[[129 135 133 122 135 133 127 142]
 [130 116 124 128 117 136 134 111]
 [133 121 130 137 127 117 124 125]
 [138 126 127 125 118 152 140 114]
 [134 132 128 135 135 124 122 132]
 [123 135 130 121 133 135 129 133]
 [124 123 122 124 136 119 119 136]
 [126 116 130 129 137 118 125 137]
 [123 124 127 129 128 118 125 126]
 [123 115 114 122 122 135 136 119]
 [125 133 127 124 126 135 130 124]] ==> 126

[[125 129 129 127 121 130 125 137 128 129 133]
 [131 128 125 129 120 127 131 130 134 131 124]
 [121 128 138 127 142 133 117 127 110 121 143]
 [131 127 124 130 106 129 129 139 137 135 126]
 [126 128 131 128 127 130 124 132 124 127 134]
 [131 128 124 128 124 125 133 127 135 131 121]
 [128 126 132 129 146 128 127 116 119 122 129]
 [119 128 141 126 153 133 116 122 104 117 146]
 [128 128 128 128 136 127 129 123 127 126 126]
 [135 126 122 131 125 125 135 121 137 131 117]] ==> 146

[[127 125 129 127 108 124 129 123 119 126 128 127 129 127]
 [133 131 125 124 146 126 124 125 129 123 126 117 128 128]
 [120 128 128 134 149 119 146 130 124 123 130 132 127 128]
 [129 127 130 127 147 126 150 138 133 133 129 131 132 129]
 [118 125 130 129 125 131 131 130 124 133 121 126 130 125]
 [113 124 129 126 106 128 134 133 130 128 122 117 129 127]
 [134 127 131 128 135 134 113 127 122 129 120 120 129 129]
 [123 130 129 126 112 124 127 123 130 130 134 133 130 126]
 [136 129 128 128 108 119 133 128 131 139 130 140 125 128]
 [133 127 125 127 122 135 121 137 126 127 126 118 128 130]
 [133 129 130 132 141 130 129 128 126 123 125 129 128 128]] ==> 128

[[118 139 133 130 131 135 132 135 125 122 120 128 125 139 122]
 [128 135 133 128 128 128 129 130 124 128 125 131 127 132 124]
 [127 134 135 126 128 126 133 129 121 129 123 128 128 131 125]
 [119 138 132 130 129 137 127 136 131 120 121 132 123 140 116]
 [102 144 134 132 134 144 137 141 127 115 113 125 122 148 118]
 [131 132 135 125 126 124 132 128 121 130 124 128 129 129 125]
 [127 134 134 127 128 127 132 130 123 128 123 129 128 132 124]] ==> 118

[[111 111 117 120 153 127 109 140 123 148]
 [130 119 131 121 133 127 128 128 134 135]
 [131 133 129 131 121 128 132 125 128 122]
 [130 126 130 126 127 127 130 126 131 128]
 [127 130 127 130 128 129 128 129 126 127]
 [127 135 126 133 123 128 129 127 124 122]
 [119 114 124 120 146 127 117 135 128 144]
 [112 118 116 127 144 124 111 135 119 137]
 [137 135 134 130 118 130 138 123 132 121]
 [129 117 131 120 137 128 127 130 135 139]
 [136 139 132 134 113 129 138 122 129 116]] ==> 121

[[122 133 129 132 123 114 129 120]
 [133 136 132 134 117 122 132 123]
 [136 132 143 127 128 119 126 128]
 [127 120 128 114 144 121 145 132]
 [131 133 139 130 126 117 124 126]
 [117 133 123 138 124 118 131 122]
 [107 110 114 129 151 131 133 127]
 [127 130 135 133 123 113 126 120]
 [ 99 123 108 135 140 132 144 124]
 [132 140 131 131 116 120 132 122]] ==> 120

[[129 127 128 128 126 128 128 130 127]
 [129 128 127 127 125 129 129 132 127]
 [123 138 135 127 152 127 128 100 137]
 [126 128 132 130 139 125 125 113 130]
 [125 139 133 124 148 130 130 107 137]] ==> 137

[[126 114 137 141 129 141 123]
 [130 130 113 107 130 112 133]
 [124 143 123 120 129 130 140]
 [130 127 113 108 131 114 133]
 [126 130 128 128 128 131 131]
 [130 123 136 139 126 131 121]
 [130 116 134 137 127 130 119]
 [124 128 126 125 130 134 135]
 [129 134 132 133 126 128 126]
 [137 115 113 110 130 102 120]
 [130 132 126 125 127 122 126]] ==> 126
---
[[124 124 117 115 136 150]
 [125 144 150 122 128 132]] ans = 144

[118 136 114 123 156] ans = 136

[110 102 135 118 155] ans = 102

[142 101 150 129 139] ans = 101

[[153 134 132 143 156]
 [136 128 119 124 145]] ans = 128

[141 119 105 116 150 105] ans = 119

[148 120 132 121 107 123 151] ans = 120

[130 150 155 155] ans = 150
---
Q:
[[127 125 131 128 132 125]
 [127 130 125 127 126 128]
 [135 146 122 155 122 138]]
A: 128

Q:
[[147 123 145 122 110]
 [136 144 131 137 125]
 [149 121 145 128 109]]
A: 125

Q:
[[114 110 112 115]
 [126 127 128 123]
 [150 128 143 103]]
A: 123

Q:
[[142 134 114 125 124]
 [135 139 123 122 139]
 [133 100 139 127 135]]
A: 139

Q:
[[148 154 119 137 112]
 [109 129 119 115 141]
 [133 117 144 122 111]]
A: 141

Q:
[[130 121 126 129 136]
 [113 130 126 132 138]
 [154 107 131 119 125]]
A: 138

Q:
[[147 133 129 130 131 133]
 [145 128 141 115 121 130]
 [142 134 120 132 152 124]]
A: 130

Q:
[[120 104 131 135 134 136 102]
 [112 127 105 116 153 153 156]
 [125 133 103 144 128 137 152]]
A: 156
---
[106 151 110 149 101 117] Out: 117
[119 146 105 118 136 140] Out: 140
[115 129 103 136 106] Out: 106
[124 149 145 141 125] Out: 125
[113 129 124 104 151 140 141] Out: 141
[126 103 139 104 118] Out: 118
[122 128 107 143 130 139 135] Out: 135
[102 106 141 134 128] Out: 128
[108 123 128 127 102 144] Out: 144
---
[128 103 134 115 126 123 127]	126

[[135 105 134 131 137 132]
 [112 139 138 139 139 111]]	139

[139 117 151 140 107]	151

[[137 149 127 130 127 131]
 [156 138 128 127 125 121]
 [142 153 121 127 126 125]]	127

[106 148 132 134 122 119 123]	122

[[130 135 131 121 115]
 [126 134 132 125 154]
 [146 125 122 111 134]]	122

[111 129 106 130 134]	106

[127 117 107 120 148 139  99]	148

[[104 115 125 119 149]
 [145 139 126 138 104]]	126

[[117 122 145 121 152 140 132]
 [102 123 126 125 138 138 121]
 [115 119 143 124 152 137 132]]	152
---
[[144 118 123 121 138 103]
 [145 123 127 128 114 145]] => 128

[105 114 120 118 153 144 128] => 153

[[141 147 125 143 117]
 [134 111 154 136 125]] => 154

[140 157 131 105 144 131 146] => 144

[141 136 150 124 127 125] => 124

[[134 126 130 103]
 [128 132 137 110]] => 132
---
[129 130 157 105]: 129, 105

[[104 118 100 141 143 119]
 [100 115 100 139 139 117]]: 104, 117

[[136 140 117 134 125 112 139]
 [155 156 108 143 122 106 154]]: 136, 154

[[122 127 141 132 122 127 128]
 [146 114 136 113 129 118 106]]: 122, 106

[109 104 146 127 138 110 114]: 109, 114

[108 111 110 146 105]: 108, 105

[124 129 120 107 154 120]: 124, 120
---
[[130 129 127 129 129]
 [121 102 125 103 103]
 [127 134 125 134 133]] >> 134

[[100 106 132 133 128 132]
 [137 135 114 151 131 108]
 [136 145 131 125 140 154]] >> 140

[[135 147 140 151 139 141]
 [131 129 126 129 129 134]
 [137 150 141 154 141 146]] >> 141

[[123 107 116 156 126 148 121]
 [128 131 131 119 128 120 118]
 [122 105 115 156 125 147 117]] >> 147

[[132 123 128 134]
 [128 157 128 128]
 [128 130 129 126]] >> 129

[[114 138 112 108 133 133]
 [107 137 112 150 150 122]
 [144 146 112 111 116 105]] >> 116

[[124 133 147 124 104 122 125]
 [117 128 147 119 103 123 148]
 [140 126 116 137 104 134 108]] >> 134
---
[[101 127 138 123 105 134 115]
 [111 135 144 124 111 124 122]
 [123 124 136 134 123 152 152]]	124

[[131 111 121 150 128 124 120]
 [144 129 117 135 102 122 135]
 [131 140 148 137 122 132 145]]	140

[[110 134 124 131 136 142 124]
 [125 128 135 128 121 131 110]
 [113 132 135 131 123 141 102]]	132

[[120 143 132 129 150 125 132]
 [153 133 143 139 125 129 114]
 [142 138 141 130 129 136 127]]	138

[[127 124 123 125 129 129]
 [121 142 114 125 101 102]
 [119 117 124 129 129 118]]	117

[[103 121 129 122 123]
 [133 129 133 131 129]
 [128 127 126 134 120]]	127

[[145 124 120 146 120 136]
 [145 121 120 146 120 136]
 [139 112 134 150 134 116]]	112

[[141 131 137 110 111]
 [137 129 136 114 116]
 [110 127 113 154 151]]	127
